(in the rows, 128 means zero)
Each named move below is a turn or a mirror, shown by a few rows before and after it. Which moves, in which order, take the first row of each later pair to the second? The first pair is answered.
move j_357:
[148 155  91 103 131 105 136 129 153 111 105 102 136  89]  ->  [129 137 103 141 162 153 138 158 175  94 123 140 119 126]
[102 104 158 108 109 122 125 137  88 145 134 119 128 143]  ->  [ 99 100 160 114 116 129 124 141  94 146 136 127 125 148]
[ 92 165 137 128 132 104 163 140 141 130 129 128 140 124]  ->  [ 92 163 140 134 136 113 162 146 141 129 133 132 136 127]
move j_145:
[127 132 129 120 103 130 113 131 114 142 133 121 137 124]  ->  [129 142 117 121 103 126 122 124 123 136 127 121 141 122]
[111 130 134 158 146 151 126 119 137  94 134 146 116 170]  ->  [111 134 127 159 145 150 124 117 142  94 133 146 118 170]
[116 117  91  95 169  75 159 148 145 151 148 111 129  78]  ->  [104  91 123  93 162  90 150 162 125 166 169 118 129  91]
[121 123 130 132 118 110 136 152 114 138 142 123 122 119]  ->  [130 139 111 133 122 105 138 143 122 128 132 121 128 112]
move j_668:
[159 182 116 123  77  73 119 102 106 136 131 130 146 107]  ->  [124 124 179 156  96 128 105 137  85 143 169 164 129 162]
[119 104 147 144 135 123 119 101  96  99 136 147 118 181]  ->  [146 147 112 106 111  75 135  85 103 113 114 116 131 126]
[159 125  59 143 136 123 127 146 195 116  95 136 133 153]  ->  [157  92 120  98 109 113 143 195 152 191 122 130 141 107]
[135 121 130 122 136 140 112  90 110 125 137  95 128 167]  ->  [140 128 129 105 127 127 118  89 102 139 135  85 135 143]
move j_656:
[144 167 101 135 162  97 156 140 190 153 110 138 136  92]  ->  [136 149 124 144 171 113 163 168 186 166 124 152 133  94]
[144 121 126  99  98  84 128 120  89 148 134 102 147 107]  ->  [129  95 156 111 108 116 133 154  92 159 155 124 138 115]
[145 122  81 144  95  77 116  73 127  57 131 143 131 140]  ->  [120  71 147 176 118 141 128 146 126  95 178 187 113 154]
[122 124 129 116 133 115 118 111 103 119 116 116 116 157]  ->  [120 113 141 125 138 130 122 125 105 131 129 125 112 162]
move j_43:
[137 138 124 135 120 105 100  88 108 111 128 120 130 144]  ->  [128 107 165 142 128 132 113 136 105 147 154 140 123 133]
[146 126 125 133 141 138 126  94 156 122 112 132 137 160]  ->  [140 105 154 126 138 138 120  98 128 140 124 128 137 161]
[177 176  86  95 113  80 121  87 145 107  83 103 136 102]  ->  [160 107 179  74  92  94 113 123  73 171 129 107 140 106]
Pairs:
Each pair is two moves apart.
[140 137 101 141 152 131 169 152 185 117 125 136 107 111]  ->  [153 145  97 110 129 101 167 136 166 132 116 114 119  83] => j_668 j_656
[137 133 172 103 147 151 156 149 116 200 122 117 175 103]  ->  [154 166 121  93 133 115 137  80 116 159  87  88 184 119] => j_43 j_43
[111  88 161 133 133 139  78  82  81 102 127 123 123 182]  ->  [114  83 193 105 127 141 117 156  86 173 148 131 127 108] => j_668 j_43
[114 139  91 140 101 138 138  93 173 105 125 159 127  91]  ->  [103  90 155 129  87 150 131 123 125 152 156 170 122  94] => j_43 j_43
[123 123 125 130 114 109  95  84  84 118 132 115 135 184]  ->  [109  98 159 147 133 147 103 125  89 135 153 140 127 188] => j_145 j_656
[118 148 110 133 136 150 145 128 178 126  91 138 118 137]  ->  [107 127 137 141 139 168 140 142 171 133 103 148 115 154] => j_668 j_668
[147 131 139 133 172 148 131 157 144 143 133 164 128 139]  ->  [149 120 161 106 147 127 130 155 109 170 136 146 135 124] => j_656 j_668
[139  84 182 102 102 120 105 110  53 155 135 123 152 140]  ->  [147 168  86 161 162 149 157 155 196 111 105 159 137 100] => j_43 j_668
[129 157 101 165 162 132 120  94 160  65 116 143 110 181]  ->  [148 157 140  93 120  94 167 167 142 175 129 124 133  56] => j_668 j_43
[ 96 100 157 155 149 171 120 172 117 117 152 178 119 173]  ->  [133 146 132  90 109 106 157 186 124 171 128 135 142  67] => j_145 j_668
[148 148  97  89 131  96 132  83  96 123 104 101 120 125]  ->  [138 163  77 133 170 131 141 103 142  96 104 130 107 144] => j_656 j_668
[127 158 148  67  94  96 127  80  83 141 107  79 158 115]  ->  [ 96 154 127 159 165 180 126 104 159  73 122 145 126 191] => j_357 j_43
[141 134 133 148 153 182 150 150 159 135 147 124 101 147]  ->  [163 161 103 104 123 128 151 120 141 144 125  84 122 105] => j_145 j_357
[130 160  96 128 138 120 131 166 153 133 120 139 107 126]  ->  [136 165  92 107 121  98 127 153 138 136 112 120 114 109] => j_668 j_656
[143 172  85 162 159 162 132 146 225  88 117 162  74 123]  ->  [132  84 205 110 117 166 127 195 121 185 171 155  81 102] => j_357 j_668
[110  86 178 101 118 136 125 128  71 177 145 122 122 126]  ->  [131 179  69 121 145 122 156 120 170 126  98 122 120  88] => j_43 j_656
[158 165  78 115 108 111 118  72 125  72 103  98 134 155]  ->  [170 176  89  83  93  93 139 103 121 121 104  90 141  99] => j_668 j_145
[116 148 102 142 112 118 109  72 129 101 101 120 124 138]  ->  [112 118 144 119  96 112 104  83  82 132 117 116 127 131] => j_43 j_656
[117 103 186 134 131 136 122 152  99 154 139 142 136 116]  ->  [133 117 160 111 110  94 110 106  78 141 118 112 148 117] => j_656 j_145
[118 111 151 148 132 140 119 140 132 124 135 153 106 156]  ->  [131 121 135 130 111 106 107  98 114 120 122 128 116 156] => j_145 j_43
[142 132 174 128  96 158 163 133 123 157 135 118 119  63]  ->  [135 155 130 177 125 181 150 106 167  90 119 135 102 111] => j_357 j_668
[114  92 169 180 156 217 158 212 153 173 157 171 102 109]  ->  [148 103 142 113  81 111  72  32  42 118 111  77 129 176] => j_43 j_43
[141 158  96 137 143 158 142 147 176 120 121 138 103 119]  ->  [142 161  92 127 135 140 137 136 173 116 116 125 108 115] => j_145 j_668
[116 136 123 126 131  90 145 119 162 114  96 114 140 102]  ->  [119 128 136 117 123  79 135 107 143 112  98 109 141 113] => j_668 j_656
[124 131 100 131 121 120 123 114 115 111 117 111 124 130]  ->  [116 137  96 144 132 130 137 128 137 110 120 125 118 125] => j_656 j_145
[110 114 150 121 147 149 124 171 143 154 168 161 129  98]  ->  [118 117 151 103 132 128 128 166 135 166 165 144 137  80] => j_43 j_668
[122 129  84 151 144 151 128 123 171  92 145 156 106 143]  ->  [113  79 152 129 120 152 108 133 108 131 169 149 111 155] => j_43 j_43
[106 135 106 156 153 166 148 140 175 106 133 155 141 136]  ->  [106 102 146 128 117 141 108  91  96 111 140 129 150 179] => j_43 j_145
[100  91 152 118  93 115 117 118 109 157 150 124 134 137]  ->  [105 130  97 138 108 111 110  82 148 108 122 124 127 154] => j_357 j_668
[128 131 153  98 109 116 130 113  86 133 128 107 105 133]  ->  [126 167 108 130 138 132 137 107 134  92 112 121  98 147] => j_357 j_145
[108 109 158 135 172 151 118 145 125 155 150 155  86 205]  ->  [121 136 118 125 155 117 101  82 116 116 128 125  94 218] => j_43 j_43
[186 129 120 122 102 125  90  78  79 119 135  93 134 144]  ->  [180 124 125 134 108 133  87  73  84 105 137  99 130 159] => j_668 j_668
[149 165  92 110 124 106 140 131 151 137 114 112 141  95]  ->  [117 111 145 152 154 165 119 160 135 130 151 157 116 156] => j_43 j_357
[115 125 139  98 102 107 138 108  81 146 120 111 138 116]  ->  [103 129 114 144 136 139 127  93 116  94 117 133 128 172] => j_656 j_668
[148 154  93 216 199 242 153 160 206  84 139 172 114 134]  ->  [130  71 179 206 173 246 100 125 101  89 173 163 116 213] => j_43 j_656
[139 118  99 168 182 182 156 182 181 124 122 161  80 169]  ->  [180 146  77  70 104  70 141 103 108 154  85  75 118 110] => j_668 j_43
[124 154 114  88  99 116 124 114  86 115  95  63 138 134]  ->  [118 173  91 113 117 127 125 111 117  87  90  77 130 153] => j_668 j_145
[129 140 150 143 111 120 162 163  99 172 132 148 124  92]  ->  [110 120 155 177 130 148 140 144  96 135 140 165 108 155] => j_656 j_668
[133  85 206 154  65 166 132 189  96 162 136 112  93 172]  ->  [158 113 169 122  35 104 112 115  71 140 101  64 114 169] => j_656 j_145
[134 124 144  99 126 102 138 152  97 163 125 129 125  95]  ->  [127 140 124 131 155 128 158 171 143 144 126 153 113  99] => j_43 j_357
